One vector is turned by the same rotation once a step. Each row is the vector after some number of steps, and that number follows the row.
The counts run from 0 to 402.
 .24  .12 -.02 -.11  .16 -.01  .57 -.14 -.10 -.22 -.06 -.17 -.03  .09  .15 -.16 -.05 -.15 -.07 -.03 -.19  .03 -.23  .15  .11  .22  .20 -.21 -.02  .53 -.06  .22 -.20  .27 -.29 -.08  .04  .11 -.09  .04 -.04 -.04 -.17 -.26 -.16 -.26  .15  .39 -.41  .28 -.06 -.10  .01  .03 -.05 -.31  .14  .04 -.33 -.07 -.07 -.44  .21  .13 -.26 -.21  .36  .04  .14 -.27  .45  .04  .15  .08  .11 -.32 -.03 -.13 -.11 -.09  .09  .16  .12 -.17  .18 -.17  .16 -.33 | 22
 .01  .39  .01  .08  .30  .13 -.04 -.17  .17  .44  .16 -.09 -.37 -.15 -.24  .20  .24 -.07  .13  .06 -.21 -.03  .49  .06 -.09 -.06  .26  .09  .10 -.29  .07  .06  .11  .10  .07  .22  .01 -.13 -.15 -.23 -.38  .17 -.35  .09  .08 -.02 -.25 -.11 -.02  .11  .52 -.14 -.12 -.20  .15  .10 -.09 -.09  .30 -.03  .04 -.15 -.20  .22  .00 -.21 -.34  .08 -.29  .39 -.42 -.20  .08 -.29 -.11 -.19 -.26 -.19  .11 -.05 -.22 -.30  .12  .46  .20  .16 -.01 -.19 | 128
-.19  .50  .33 -.01 -.14 -.03  .40 -.22 -.10 -.04 -.26 -.35  .04  .11  .12 -.03 -.05 -.33  .09  .09  .12  .00 -.26 -.01 -.33 -.36  .04  .26 -.01 -.12  .31  .16  .00 -.10 -.03 -.09 -.12  .04 -.25 -.18 -.10  .31 -.21 -.05  .22  .15  .23  .10  .19  .08  .42  .11 -.27 -.28 -.51 -.13  .21  .01  .07  .12 -.07 -.19  .15 -.16 -.17  .05 -.34  .24  .06 -.36 -.42 -.01  .16  .28  .24 -.04 -.07  .05 -.06 -.29  .09  .07 -.17  .10 -.17 -.17 -.08  .49 | 279
 .22 -.13 -.05  .23 -.22  .00 -.56 -.09 -.08  .39 -.01  .05  .02 -.22  .09  .21 -.20  .00 -.07 -.18 -.39 -.30 -.15 -.17 -.10  .02  .12 -.10 -.02 -.40 -.09 -.08 -.13 -.20  .27  .30 -.03 -.02 -.06 -.12  .13 -.06  .16  .07 -.24  .19  .00 -.25  .55 -.10 -.01  .08 -.11  .22 -.22  .20 -.31  .28  .12  .13  .34  .43 -.11 -.35  .30  .17  .11 -.14  .17  .41  .19  .07  .17  .03 -.07  .36 -.06 -.01  .07  .21  .37  .10 -.13 -.07  .10  .01 -.27  .36 | 110
 .04 -.13 -.36  .01 -.12  .21  .51  .10  .07 -.37  .25 -.32  .09  .02 -.05  .23 -.04 -.16  .16 -.35 -.15  .09  .10  .10 -.30 -.03  .07 -.09 -.02  .27  .00  .54  .14  .21  .02  .07 -.13  .09  .22 -.33 -.40 -.27  .25 -.49 -.04  .14  .23  .13 -.31 -.08 -.07 -.05  .05  .16  .07 -.33 -.26 -.07  .02 -.09 -.25 -.14  .12  .15 -.18 -.30 -.04 -.14 -.25 -.16 -.43 -.27  .30 -.07  .01  .13  .02 -.14 -.31  .05  .13 -.07  .28  .06 -.08 -.01 -.10 -.06 | 402
 .45 -.09  .03  .24 -.13 -.06 -.33  .14  .07  .25  .01  .16 -.17 -.13 -.18 -.08  .15 -.03 -.21 -.32 -.34 -.22 -.10  .12  .06  .11  .11 -.14 -.05 -.36 -.58 -.08 -.20  .17 -.20  .39 -.03 -.23 -.19 -.05  .11 -.06  .10  .29 -.06 -.20 -.04 -.10  .30 -.29  .03 -.13  .00  .21  .18  .37 -.05  .07  .15 -.20  .12  .20  .03 -.09  .45  .32  .29 -.02 -.18  .06  .02 -.01  .15 -.20 -.09  .24 -.30  .03  .18  .49  .42 -.05 -.06  .05  .28 -.07  .05 -.16 | 306
 .08 -.14 -.50  .15 -.40 -.01 -.08  .31  .03 -.34 -.08  .15  .30  .27 -.13 -.15 -.17  .01 -.14 -.33 -.07 -.23 -.04 -.44 -.17  .07 -.25  .00 -.02  .35 -.33  .46 -.12 -.28 -.12 -.09  .30  .17 -.08 -.25 -.01 -.16  .30 -.53 -.28  .19  .42 -.05  .00 -.01 -.23  .29  .14  .12  .00 -.12  .06  .20 -.05 -.02 -.15  .12  .11 -.27  .00  .09  .04  .07 -.16  .25  .02 -.15 -.23  .09  .16  .14 -.11  .23 -.25  .25  .37  .00 -.08 -.13  .17 -.01  .14  .13 | 155
-.15 -.31 -.12  .44  .04 -.02 -.36  .33  .37  .25  .21  .13  .17  .13  .04 -.21  .29  .24 -.38  .06  .17  .03  .01 -.30  .04  .06 -.25 -.17 -.14  .08 -.06  .10 -.26 -.13 -.11 -.03 -.01 -.21  .29  .34 -.04 -.15  .17 -.16 -.04 -.15  .01 -.04 -.09 -.47 -.22  .14 -.31  .25  .33  .36  .13  .29  .05 -.08 -.27  .10  .16 -.05  .20 -.12  .04 -.19 -.18  .45  .00 -.27 -.32 -.21 -.21 -.05 -.17  .17 -.07  .28  .00 -.27  .06 -.33  .14  .16  .28 -.21 | 191
-.12 -.22  .36  .44 -.23 -.20  .06  .02 -.10 -.20 -.05 -.48  .01  .00  .34  .01 -.01 -.20 -.08 -.07  .21 -.27 -.55  .06  .00 -.21 -.20  .01  .06  .05 -.03 -.13 -.42  .18 -.06 -.20 -.21 -.04 -.03  .34 -.18  .05  .33 -.30  .12  .17  .16 -.08  .05 -.19 -.15  .13 -.35 -.02 -.27  .15  .23  .32  .06  .20  .00 -.09  .19 -.40  .15  .06 -.11  .06  .16 -.20 -.11 -.21  .03  .02  .25  .32  .11  .25  .00 -.03  .30 -.04 -.19 -.35 -.14 -.08 -.07  .13 | 35
 .54 -.09 -.15  .09 -.24 -.03 -.44  .20 -.11  .10  .00  .06 -.18 -.09 -.37  .06  .13 -.16 -.05 -.46 -.14 -.32 -.03  .10  .07  .11  .00  .02  .07 -.32 -.61 -.02 -.31  .13 -.08  .17 -.10 -.06 -.11 -.10  .03 -.02  .25  .04 -.10 -.04  .09 -.04  .30 -.30  .07  .03  .14  .01  .00  .14 -.17  .12  .31 -.07  .33  .19 -.11 -.13  .53  .16  .07  .08 -.08  .19 -.17 -.13  .09 -.18  .05  .39 -.22  .09  .09  .38  .61 -.05 -.18  .17  .20 -.07  .08 -.18 | 113
 .18 -.10 -.41  .08 -.47 -.08 -.33  .13 -.09 -.35 -.10  .01  .25 -.03 -.09 -.15 -.10  .03 -.20 -.25  .08 -.31 -.18 -.21 -.23  .07 -.38  .02 -.02  .06 -.32 -.01 -.10 -.48 -.07 -.23  .09  .20 -.22 -.04  .08 -.16  .25 -.47 -.15  .17  .29 -.22  .09 -.22 -.32  .22  .18 -.05 -.23 -.01  .17  .04  .10  .08  .23  .19  .18 -.45  .11  .24 -.14  .07 -.08  .21 -.14 -.01  .08  .23  .12  .26  .04  .30 -.06  .21  .22  .00 -.26 -.23 -.01 -.08  .09  .26 | 349
 .26  .29 -.30  .07 -.12 -.29  .36 -.25 -.03 -.28  .07 -.24  .05  .12  .17 -.26  .15 -.34 -.17 -.15 -.15 -.24  .19 -.30  .08 -.24  .51  .00 -.43  .25 -.08  .12  .24 -.12  .26 -.12  .42 -.03 -.10 -.22 -.06  .32 -.08 -.03 -.24 -.37 -.13  .00  .13  .08  .09 -.11  .24 -.20 -.40 -.15  .07  .01 -.08 -.12  .14 -.25  .09  .00 -.34 -.04  .21  .20  .11 -.18  .09  .14  .25 -.03 -.04 -.12  .10 -.03 -.29 -.37 -.12 -.19  .13 -.34  .20  .23  .05 -.19 | 336
-.11 -.21 -.02  .07  .17  .11  .48  .00  .04  .15 -.03 -.10  .06 -.03  .13  .16 -.20  .23  .08  .15 -.35  .17 -.23  .11  .06  .29  .03 -.27  .10  .41  .08  .19 -.12  .34 -.38  .09 -.13  .00 -.03 -.07 -.20 -.29 -.11 -.51  .00  .10  .22  .20 -.71  .35 -.15 -.18 -.06  .17  .31 -.25 -.03  .23 -.38  .11 -.12 -.10  .12  .06 -.22 -.26  .28 -.13  .11  .17  .32 -.04  .09  .13  .06 -.28 -.26 -.20 -.07  .14 -.08  .21  .12 -.05  .13 -.11 -.01 -.25 | 18
 .12 -.13 -.25 -.38 -.06  .27 -.19 -.07 -.02  .22  .22 -.30 -.15 -.27  .11  .52 -.26  .24  .13  .13 -.13 -.14  .23  .26 -.06  .41 -.12  .06  .40 -.22  .25  .10 -.14 -.09  .27 -.16 -.22  .19  .01 -.03 -.50 -.23  .29 -.34 -.03  .33 -.05  .28 -.03 -.28 -.07  .09  .06  .09  .16 -.06 -.11  .14  .08  .33 -.01  .03 -.10  .05 -.12 -.21 -.42 -.04  .17  .39  .24 -.27  .24 -.13  .07  .28 -.08  .11  .11  .14  .18  .00  .40  .21  .08 -.06 -.23  .05 | 171
 .26  .09  .01 -.12  .27  .02  .33 -.10  .10 -.17  .10 -.36 -.07 -.12  .26  .19 -.09  .12 -.21  .00 -.07  .26 -.10  .40 -.09  .08  .00 -.36  .03  .20  .22  .07 -.14  .10 -.07 -.23 -.22  .18 -.09  .17 -.06 -.17 -.06 -.42  .14  .10  .26  .32 -.45  .27 -.16  .08 -.07 -.01  .05 -.11  .16 -.01 -.38  .02 -.21 -.33  .29  .02 -.36 -.47  .19 -.07  .09 -.06  .41  .21  .28  .22 -.05 -.31 -.05 -.23  .01 -.08 -.14  .14  .00 -.18 -.12 -.13 -.01 -.08 | 20
-.22  .05  .35 -.09 -.20 -.15  .19  .01 -.10 -.21 -.48  .12  .30  .13  .03 -.07 -.12 -.13  .27  .00  .16 -.07 -.49 -.01  .07 -.04 -.31  .34  .18 -.23 -.27 -.09 -.04 -.05 -.17 -.05  .13 -.06 -.14 -.18 -.01 -.08  .06  .04 -.01 -.19  .16  .32  .18 -.25  .21  .23  .01 -.39 -.11 -.02  .27  .11  .12  .02 -.21 -.13  .21  .05  .02  .27 -.23  .01  .18 -.41 -.31 -.12 -.09  .11  .21  .22  .00  .43  .19  .12  .40 -.13 -.25  .20 -.09 -.42  .15  .07 | 42
 .09  .17 -.33 -.26 -.37 -.05 -.25  .16 -.17 -.14 -.38  .36  .31  .08 -.16  .02 -.27 -.09  .21 -.35 -.11 -.33 -.12 -.28 -.11  .05 -.18  .20 -.01 -.12 -.25  .14  .20 -.43  .10  .01  .35  .09 -.23 -.52  .11 -.19  .14 -.13 -.41  .05  .21  .13  .33 -.06  .15  .37  .39 -.14  .02  .03  .06 -.02  .10 -.13 -.24  .09  .04 -.07 -.04  .19 -.06  .04  .03  .15 -.17 -.12 -.06  .10  .17  .12 -.08  .25 -.14  .08  .44 -.05 -.11  .25  .12 -.17  .05  .21 | 352
 .05  .01  .08  .26  .32  .12 -.03 -.23  .07  .59  .19 -.11 -.13  .10  .26 -.13  .12  .04 -.24 -.02 -.43  .32 -.26 -.17 -.08 -.13  .38 -.44 -.23  .14  .29  .06 -.09  .17 -.05  .36 -.30 -.08  .07  .12  .28  .15 -.22  .08  .05 -.14  .10 -.13  .22  .42  .03 -.08 -.28  .35 -.08  .11 -.15  .19 -.41 -.10 -.04  .07  .10 -.11  .02 -.21  .57 -.14  .08  .08  .40  .15 -.05  .03 -.14 -.26 -.19 -.22  .02 -.04  .04  .22  .03 -.25  .12  .01 -.16  .08 | 262
 .20  .21  .37  .04  .44 -.14 -.23 -.40 -.06  .33 -.09  .07 -.15 -.27  .07 -.07  .27 -.10 -.11 -.03 -.12  .24 -.30  .27 -.01 -.24  .28 -.32 -.23 -.06 -.10 -.36 -.11  .10 -.15  .36 -.20 -.02 -.14  .13  .17  .38 -.53  .18  .00 -.44 -.16 -.13  .09  .20  .10 -.14  .06 -.09 -.14  .18  .02 -.13 -.06 -.17  .39  .05  .05 -.20  .22 -.15  .23 -.09  .10 -.03  .42  .47  .16 -.01 -.09 -.22  .04 -.31  .23  .21 -.17  .20 -.26 -.23 -.01 -.17  .13 -.09 | 66
-.04 -.17  .04  .26 -.01 -.02 -.28 -.21 -.10  .46 -.09  .23 -.02 -.24  .18  .10 -.11  .02  .02 -.03 -.36 -.17 -.29 -.16  .16  .14  .28 -.01 -.06 -.34 -.21 -.30 -.02 -.01  .16  .56 -.01 -.30  .02 -.17  .14  .08  .00  .22 -.14 -.19 -.17 -.13  .56 -.12  .03 -.20  .15  .24 -.10  .26 -.26  .33  .10  .06  .45  .33 -.11 -.18  .33  .22  .19 -.11  .16  .12  .21  .04  .11 -.10 -.13  .36 -.06  .11  .14  .31  .26 -.01 -.09 -.12  .30 -.11 -.12  .05 | 302
-.71 -.09  .18  .01  .21  .19  .04 -.26  .10  .11 -.28  .32  .15  .11  .00 -.02  .08 -.02  .27  .33  .01  .43 -.27 -.15 -.10  .15 -.02  .21  .19 -.25  .12 -.09  .08 -.04 -.13  .29 -.07 -.23  .27 -.16 -.24  .08 -.17  .10  .06 -.42 -.23  .17  .25 -.39  .10 -.08 -.08 -.14  .03 -.01 -.09  .23  .32  .02 -.18  .07 -.03  .18  .10  .29 -.39 -.31 -.08 -.33 -.09 -.23 -.26 -.09  .01  .28 -.11  .44  .21  .24  .09 -.23  .00  .17 -.14 -.20  .11  .09 | 241
-.12  .11  .17 -.05  .23 -.08  .33 -.29 -.19  .09 -.16 -.24  .12  .03  .41 -.11 -.26  .01 -.03  .16 -.02  .06 -.41 -.02  .03 -.02  .04 -.10 -.07  .48  .29  .00 -.19 -.03  .00 -.12  .01  .17 -.19  .08 -.02  .05 -.20 -.26 -.11 -.15  .11  .21 -.29  .39 -.09  .11  .00  .05 -.11 -.21  .08  .17 -.47  .13  .06 -.23  .06 -.17 -.33 -.35  .22  .02  .38 -.02  .63  .09  .04  .31  .12 -.42  .08 -.15 -.04 -.15 -.12  .23 -.02 -.34 -.03 -.15  .08  .13 | 24
 .01  .26 -.26  .11  .08 -.33  .23 -.17 -.11  .07 -.08  .07  .06 -.08  .31 -.14 -.24  .13 -.26  .28 -.25 -.31  .07 -.25  .07  .19  .17  .10 -.04  .22  .25 -.03  .19 -.27  .01 -.21  .51 -.12 -.34 -.13 -.09  .07 -.18 -.29 -.12 -.08 -.09 -.09 -.16  .38  .02 -.12  .13 -.11 -.04 -.18  .29  .19 -.32  .26  .01 -.23  .24  .09 -.49  .00 -.01  .19  .13  .22  .37  .16  .16  .27 -.02 -.40 -.03  .11 -.07 -.27 -.47 -.04  .03 -.26  .23  .14 -.01 -.07 | 333
-.12 -.20  .24  .40 -.31 -.06  .02  .02 -.08 -.04 -.03 -.40 -.05  .27  .34 -.14 -.08 -.08 -.14  .00  .02 -.18 -.48 -.13  .03 -.14  .01  .03  .00  .03  .16  .05 -.49  .11  .03 -.06 -.23 -.02  .03  .35 -.05  .13  .30 -.11 -.01  .11  .16 -.08  .15 -.20 -.19  .10 -.50  .30 -.35  .09  .10  .55 -.01  .30  .04 -.04  .20 -.36  .01  .12  .10  .10  .17 -.28  .11 -.28 -.14 -.06  .08  .30  .11  .26 -.23  .04  .50 -.09 -.04 -.33  .13  .00 -.14  .23 | 34
 .03  .20 -.15  .13  .23  .26 -.09 -.07  .21  .44  .21 -.06 -.31 -.10 -.25  .13  .17  .08 -.07  .21 -.27  .01  .55 -.07 -.07  .21  .35  .16  .17 -.28  .16  .23  .09  .08  .12  .10 -.01 -.11  .08 -.28 -.37  .11 -.27  .12  .06 -.02 -.22 -.12 -.10 -.03  .28 -.24 -.14  .06  .24  .04 -.13  .10  .17  .07 -.07 -.01 -.14  .28  .02 -.05 -.30  .08 -.23  .37 -.23 -.28 -.05 -.21 -.16 -.11 -.39 -.18 -.02  .02 -.23 -.28  .26  .38  .36  .23 -.09 -.20 | 129
 .21 -.06 -.20  .01 -.26 -.19  .22 -.18 -.15 -.07 -.37  .15  .16 -.14  .25  .16 -.49  .11  .07  .33 -.31 -.18 -.05  .15  .13  .42  .18  .03  .23 -.33  .04 -.04  .16 -.11  .02 -.12  .22 -.04 -.21 -.11  .08 -.30  .02 -.06  .07 -.06 -.16  .20  .17 -.14 -.17 -.19  .13 -.07 -.11 -.05  .23  .30 -.16  .13 -.10 -.13  .34  .00 -.37  .35 -.04 -.09  .30 -.25  .28  .07  .41  .14 -.08  .36 -.06  .38  .24  .01  .08 -.02  .18 -.04  .42 -.26 -.20  .12 | 292
 .21  .26 -.11  .36  .20 -.11  .28 -.03  .23 -.02  .31 -.48 -.44 -.17 -.29  .04  .29 -.04 -.19  .10  .02 -.07  .37  .17 -.20 -.01  .10  .03  .07 -.08 -.05  .12 -.09  .24 -.15 -.14  .01  .07 -.19 -.07 -.50  .26 -.22 -.19  .18  .03  .01 -.29 -.36  .13  .18 -.35 -.19 -.12  .00 -.16  .23 -.13  .12  .11  .36 -.16 -.04  .03 -.05  .05 -.34  .23 -.31  .15 -.35  .00  .23  .07 -.05 -.23 -.38 -.19 -.02  .00 -.32 -.06  .16  .16  .12  .16  .08 -.45 | 325
 .21  .07  .44  .51  .28 -.20  .03  .13  .04  .39  .09 -.17 -.30 -.06 -.12 -.09  .37 -.17 -.22 -.22 -.16 -.14 -.27  .12  .11 -.27  .21 -.20 -.28  .00 -.26 -.04 -.34  .42 -.25  .40 -.08 -.22 -.19  .11 -.01  .31 -.22  .09  .06 -.16  .09 -.26 -.01  .26  .28 -.14 -.43  .07 -.15  .14  .03  .07  .06 -.09  .22 -.01 -.08 -.14  .39 -.16  .25  .17 -.06  .15 -.12  .02  .02 -.11  .06 -.27 -.34 -.41 -.03  .11  .15 -.02 -.25 -.04  .17  .00  .08 -.21 | 72
-.04 -.05  .18 -.02 -.28 -.15 -.03  .01  .01 -.34 -.21 -.10  .17  .17  .07 -.13 -.17 -.08 -.20  .11  .30 -.01 -.41  .11 -.17 -.01 -.34  .17  .21 -.20 -.02  .02 -.28 -.22 -.14 -.38 -.15  .13 -.21  .23  .00 -.01  .24 -.20  .12 -.07  .28  .15  .19 -.38 -.16  .17 -.28 -.27 -.26  .07  .36  .25  .07  .07 -.18 -.11  .42 -.24 -.02  .32 -.28  .04  .04 -.35 -.05  .03 -.04  .19  .15  .37  .15  .53  .10  .07  .39 -.04 -.21 -.06 -.12 -.27  .05  .26 | 40
 .19  .17 -.10 -.36 -.03  .12 -.55  .07  .09  .21 -.16  .45 -.17  .08 -.36 -.15 -.03  .02 -.01 -.09 -.09 -.06  .09 -.17 -.17  .33 -.15  .23  .12 -.23 -.43  .08 -.24 -.17 -.14 -.02  .12  .08 -.32 -.20  .04  .01 -.28  .22 -.15 -.27  .04  .00  .02 -.03  .12  .17  .06 -.18  .11  .05  .11  .10  .14  .11  .11  .15 -.05 -.01  .30  .50 -.16  .19 -.21  .26  .15 -.12 -.20 -.04  .19  .03 -.40  .10  .18  .36  .39 -.09  .00  .35  .17 -.01  .31 -.11 | 119
-.13 -.24 -.08  .27  .03  .19  .30 -.22  .09  .05 -.10  .14 -.10 -.27 -.01  .23 -.04  .06  .25  .13 -.26  .27 -.13  .20 -.07  .29  .15 -.03  .31 -.42 -.13 -.06  .08  .30 -.24  .44 -.06 -.16  .20 -.15 -.17 -.12 -.13 -.01  .23 -.25 -.19  .17  .05 -.27  .00 -.45  .08  .05  .12  .00 -.23  .22  .20  .04  .20  .09  .10  .11  .15  .31 -.23 -.31  .03 -.20 -.01 -.11  .33 -.16 -.13  .57 -.20  .22  .32  .33  .17 -.06  .21  .18  .18 -.26 -.08 -.26 | 53
-.03 -.20 -.10 -.25 -.05  .21  .09  .03 -.07 -.03  .05 -.14  .00 -.26 -.10  .43 -.22 -.07  .47 -.30 -.08 -.31  .12  .18 -.01  .23  .10  .24  .40 -.04 -.01  .14 -.06  .24  .28  .14 -.07  .08  .09 -.39 -.57 -.15  .17 -.27 -.26  .15 -.16  .10 -.18 -.18  .09 -.02  .24 -.04  .18 -.17 -.36  .05  .26  .14  .17  .09 -.27  .10  .12 -.13 -.36  .03  .16  .18 -.18 -.38  .13 -.26  .18  .16 -.06 -.10 -.01  .18  .30 -.06  .21  .43  .01  .03 -.13 -.24 | 169
 .02 -.06  .27  .46  .04 -.03  .04  .03  .02  .50  .08 -.19 -.06  .07  .15  .04 -.10  .12 -.21 -.02 -.37 -.05 -.42 -.14 -.03 -.11 -.01 -.28 -.10  .15  .10  .15 -.37  .16 -.30  .12 -.24 -.16 -.12  .05  .18  .07 -.07 -.16 -.01  .25  .40 -.15 -.23  .39  .12 -.02 -.60  .34 -.17  .14  .02  .43 -.31  .02 -.04  .03  .14 -.29  .09 -.04  .43  .06  .13  .34  .15 -.04 -.10  .24  .07 -.32 -.25 -.27 -.11  .02  .19  .13 -.12 -.15  .20 -.01 -.05  .08 | 267
-.35  .04  .30 -.10 -.20 -.01  .12 -.12 -.11 -.02 -.58  .27  .24  .21  .11  .07 -.33 -.03  .27  .05 -.11  .02 -.39 -.08  .00  .02 -.24  .32  .26 -.28  .00  .03 -.05 -.18 -.11  .02  .14 -.09 -.08 -.17  .07 -.22  .03  .13  .01 -.19  .13  .26  .30 -.21  .19  .24 -.06 -.24 -.10  .05  .13  .30  .18 -.06 -.37 -.02  .27  .06 -.12  .33 -.24 -.02  .22 -.43 -.17 -.15 -.12  .16  .12  .28 -.02  .47  .14 -.04  .35 -.08 -.15  .24  .04 -.39  .15  .35 | 43
-.17  .48  .09  .16  .01  .02  .52 -.11 -.03 -.12 -.31  .01 -.04  .36 -.20 -.37  .09 -.26 -.04  .07 -.03 -.02 -.08 -.32 -.18 -.18  .11  .27 -.16  .11 -.11  .30 -.03 -.11 -.30 -.11  .32 -.08 -.39 -.35 -.09  .34 -.51  .00  .07 -.30  .22  .05 -.12  .34  .30  .01 -.22 -.22 -.21 -.27  .22  .25  .05  .07 -.05 -.26  .13 -.01 -.20  .42 -.09  .23 -.26 -.25 -.31 -.13 -.21  .19  .19 -.29 -.31  .10 -.15 -.18  .08 -.10 -.06  .18  .09  .00  .20 -.07 | 83
